(in the rows, 128 means zero)
D: several groups of rows, each row roughly a mix of its group's hidden directions
D (93 x 20)
[[118 129 113 122  98  81  90 137 120 150 125 122  94 156  90 130 137  94
  132 112]
 [161 110 124 122 126 124  95 168 136  78 149 163 118 127 136 105 121 132
  105 100]
 [123 159 152 147 145 108 136 157 174 108 144 121 154 152 126 140  91 101
  146 142]
 [121 104 108 102  92 130 150 105  94 146 144  97 166 117 107 152 126 124
  106 151]
 [146 101 109  97  91 105  91 101 120 150 131 117 140 154 107 126 134 106
   95 108]
 [ 99 115  97 105 147 119 128 107 130 168 113 116 133 106 173 146 145 166
  142 114]
 [150  94 140 112 125 100 114  81 128 125 130 123 184 132 144 110 143 138
  101 112]
 [159  98 119 103 112 164 108 114 109 144 149 115 158 128 134 140 112 173
  121  96]
 [160 134 140  87 142  86 148 130 106  96 103 153 105 111 110 106 126 111
  115 147]
 [ 90 143 154 139  92 123 101 168 139 143 125 135  87 118 135 125 144 126
  145  90]
 [125 154 135 137 128 179 161 133 111 145 110 104  83 118 107 140 123 137
  137 167]
 [174 113 145  90  85 142 109 115 106 131 127 114 120 138  98 114 125 124
   87 119]
 [120 127 134 196 129 123 129 125 137  95 171 106 170 133 127 137 129 124
  132 142]
 [176 142 124 119 158 143 142  86 139 105 119 164 147 124 143 105 125  99
  102 135]
 [106 129 126 156 176 130 153 135 150 100 136 144 161 106 174 129 129 151
  147 136]
 [124 107  73 160 104 139  98 123  96 128 148 125  93 124 115 131 161 124
  109 122]
 [103 121 160  89 120 144 152 116 122 167  80 110 109 117 138 119 144 157
  124 141]
 [130 142 131 150 175  98 127 138 126 104 107 136  80 103 149 116 149 158
  153 131]
 [140 119  91 110 150 139 118 167 153  96 142 175 126 119 160 122 109 126
  115 108]
 [149 122 164 140 145  86 101 139 133  88 122 159 122 126 138  94 140 145
  138  95]
 [152 120 103 142 116 126 127  81  84 141 129 102 120 144  81 132 144 113
  115 154]
 [117  91 129 150 103 165 124 127 102 109 135 138 121  98 145 107 168 161
  102 117]
 [122 112  94 167 115 165 117 104 130 131 172 118 174 125 148 146 134 130
  118 116]
 [117 118 115 176  89 148 106 146 110 110 148 123  91 133 101 119 156 112
  105 135]
 [127 111 102 184 115 148  97 128 136 107 178 127 156 130 143 135 137 131
  119 104]
 [165 118 131 104  86 129  96 138 107 126 127 119  88 144  87 114 128 115
   96 121]
 [129 134 123 147 153 156 138  93 113 162  91 101  87 140 117 123 150 150
  139 155]
 [ 87 112  97 146 102 156 132 118 114 161 158 103 161 121 135 165 131 140
  138 123]
 [144 130 177 142 145 142 164 108 114 103 114 106 135  99 135 112 141 166
  124 160]
 [150 146 163  97 127 147 125 130 164 137 103 155 129 166 118 105 103  91
  117 119]
 [154 138 152  97 121 162 134 103 158 148 111 136 153 164 120 114 103  94
  104 131]
 [110 112  95 108  93  87 107 139 136 134 158 126 161 140 121 146 119  86
  111 114]
 [ 87 130 139 141  96  90 137 152 130 125 129 101 118 141  94 131 136  89
  119 165]
 [122 100 144 106  97 111 116 144 107 147 130  69 120 136 104 142 128 172
  124 136]
 [157 117 163 115 137 140 136 129 139  90 140 154 174 106 161 109 115 150
  116 106]
 [133 114  61 131 133 177 119 136 127 141 133 120  92 145 122 139 127 127
  102 150]
 [123 116 101 137 138 168 133  93 117 160 140 104 156 113 157 153 133 170
  138 121]
 [ 69 140 158 127 117 134 138 163 163 154 105 103 103 129 148 131 135 135
  135 141]
 [105 162 137 152 148 163 132 122 177 153 111 153 128 152 150 123 122  98
  147 120]
 [130 141 190 118 117 124 124 153 140 112 128 161 142 109 146 111 119 140
  148  81]
 [ 82 136 151 166 117 107 126 112 131 156 133  84 146 123 140 148 149 147
  159 123]
 [116  98  75 146 162 117 113 136 153 102 150 148 155 131 167 127 134 134
  116 122]
 [132 118 128 141 167 132 131 144 152  86 141 165 159 113 175 116 123 151
  134 111]
 [150 157 146 123 104  93  96 122 108 144 132 140 107 136  95 132 122 101
  157  85]
 [128 128  85 113 137 148 135 159 149 121 119 131  89 153 112 127 113  97
   97 170]
 [107 140 117 175 130 107 101 159 157 107 169 132 143 127 150 144 121 120
  151 101]
 [140 120 130 101 118  81 155 118  96 107 118 108 125 111  99 123 137 110
   99 172]
 [118 142 129  97 116 101 167 124 116 124 111 146 130 122 100 124 124  68
  112 164]
 [112 156 159 149 152 126 144 101 118 161  88 117  99 131 119 124 146 143
  171 137]
 [126 145 198  92 131 136 160 143 150 131  94 132 135 130 132 111 108 134
  133 138]
 [ 79 131 139 136 103  82 133 170 122 128 123 108 100 132  97 136 137 110
  140 151]
 [111 122 102 153 112 158 144  87 131 146 151 104 177 129 136 147 134 106
  108 149]
 [162 114 153 134 129 124 130  87  93 110 143 143 176 105 132 117 136 155
  136  99]
 [122 128 182 138 121 147 168 113 126 126 110  94 145 139 106 116 131 132
  116 177]
 [129 146 160 124 134 151 104 157 169 141 112 158 109 163 131 112 107 122
  149  92]
 [135 124 140  85  91 156 135 120 136 154 128 133 164 158 105 129  99  92
  106 126]
 [171 132 140  74 130 156 138 105 133 138 112 161 150 140 125 114 100 108
  110 116]
 [144 122 185 116 111  86 131  85 113 131 115 106 162 121 120 111 146 136
  121 123]
 [114 125  75 117 107 129 100 126 125 173 126 118  99 161 102 146 128  95
  124 126]
 [108 121 147  81  86 108 128 170 115 145 121 131 118 142  87 134 107 110
  134 122]
 [101 133 142 185 109 127 106 169 150  98 165 133 131 124 140 130 135 123
  136 106]
 [132 135 130 123 111 140 152  93 144 135 127 122 165 147 115 124 122  70
   91 161]
 [135 154 150 130 146 161 113 139 174 139 110 167 119 159 142 111 110 112
  144  97]
 [ 84 150 120 146 133  80 120 163 145 127 138 149 127 131 130 145 123  99
  169 110]
 [123 142 133 147 131 110 116 193 135  83 143 156  89 119 123 122 121 121
  142 119]
 [144 107 132  86 123 170 150 127 109 123  95 144 101 122 119 100 134 135
   89 152]
 [ 85 165 131 153 150 125 147 133 131 160 107 126 101 130 124 147 131 121
  182 138]
 [160 150 155  95 143 117 140 128 145 110  96 165 114 140 117  97 114  87
  114 135]
 [ 89 139 133 158 102 160 124 129 166 156 140 121 153 164 126 139 121  87
  127 128]
 [123  97 108 119 135  95 118 102 145 122 147 136 197 130 159 128 132 125
  112 111]
 [ 91 120 123 153 104 120 119  99 104 170 121  85 112 121 124 141 168 147
  139 129]
 [ 74 131  93 150 128 128 116 169 166 140 135 111 100 133 152 147 134 123
  129 138]
 [156 151 176 120 109 147 129 138 105 128 106 123  72 125  91 113 126 136
  135 129]
 [113 145  95  88 155 120 134 155 168 151 107 126 102 148 138 143 100 108
  128 150]
 [126 116 107 148 147  90 128 135  93 100 135 113 102  87 137 133 156 170
  139 136]
 [134 130 153 102 104 103 146 124 132 125 112 110 132 149  90 115 122  82
   94 168]
 [149 105 114 132 121  84  77 146 126 102 132 145  99 149 116 104 144 121
  111 101]
 [137  97 108 104 115 110 138 115  76 127 141  92 138  97 117 146 136 168
  118 142]
 [112 133 124 107 112 115 126  96 103 187  95  96  96 130 111 139 149 133
  140 132]
 [181 135 105  97 158 121 128 130 134 100 136 167 144 140 119 125  89 103
  123 124]
 [126 108 110 137 132 101 110 157  91 107 146 125 104  95 134 137 141 180
  149 108]
 [124 147 178 161 163 110 146 125 124 109 104 131 110 111 138 109 146 158
  163 135]
 [157 134 157 138 104 148 135 142 116  94 130 137 110 148  79 105 119  96
  103 153]
 [139 133  94  62 144 124 128 126 127 165  91 143  92 133 129 132 117 122
  124 126]
 [155 124  79  84 142 144 132 136 127 130 109 146  93 145 111 123 111 104
   99 154]
 [128 118 171 137  83 141 119 110  84 136 116 130 108 109 109 106 163 145
  126 103]
 [122 146 146 130 119 127 132  93 105 175  92  97  93 144  95 129 145 126
  146 143]
 [ 79 121 171 129  99 154 141 147 134 147  99 111 101 114 140 114 155 150
  121 136]
 [118 120 135 132 139  80 106  76 127 164 102 123 142 154 129 117 154 127
  148 106]
 [152 129 168 100 100 144 143  81 104 158 109  96 141 127 107 125 131 135
  112 137]
 [150 145 160 136 112 140 132 156 104 106 117 115  65 118  93 114 131 137
  124 148]
 [172  96 109 100  98 147 100 134 120 108 146 129 123 136 115 114 122 126
   74 122]
 [174 135 138 116 144 177 114 102 156 133 124 155 150 149 148 111 108 126
  117 100]]
which group is each row in? (one row of each group first)
[105 152 151 140 157 136 118 150 157 152 100 133  88 140 148 125 128 154
 170 111]
<32>
[128 158 197 144 129 100 146 136 113 113 109 121 105 108 112 114 137 140
 157 134]
<103>
[120 125 200 132  94 145 147 112 105 136 105 111 127 120 110 106 150 145
 125 134]
<114>

[141 101  95 123 132 125 129 113  82 122 149 109 139  88 139 147 140 181
 130 123]
<32>
[173 130 124 142 111 112  95 112  92 107 156 159 132 122 105 122 130 116
 137  83]
<114>
[ 93 142  77 136 128 130 115 139 135 172 123 128  95 155 113 153 127 100
 151 128]
<103>
[149 124 129 123 110 110 113  73  76 159 120 117 125 120 102 131 151 137
 143 105]
<114>
[143 140 125 177 169 115 132  95 144  97 122 112 120 118 151 110 156 129
 112 161]
<32>
[137 140 125  88 135  93 165 123 104 112 103 158 119 106 109 118 125  88
 119 156]
<32>
[139 118 156 111 140 131 128 130 130 109 134 166 163  96 169 117 125 161
 139  85]
<114>
[143 126 145 151 143 103 107 106 109 130  94 113  76 144 106 100 162 147
 135 133]
<103>
[129 127 149 137 119  80 105 179 129  88 130 140  91 136 105 108 130 117
 127 124]
<32>
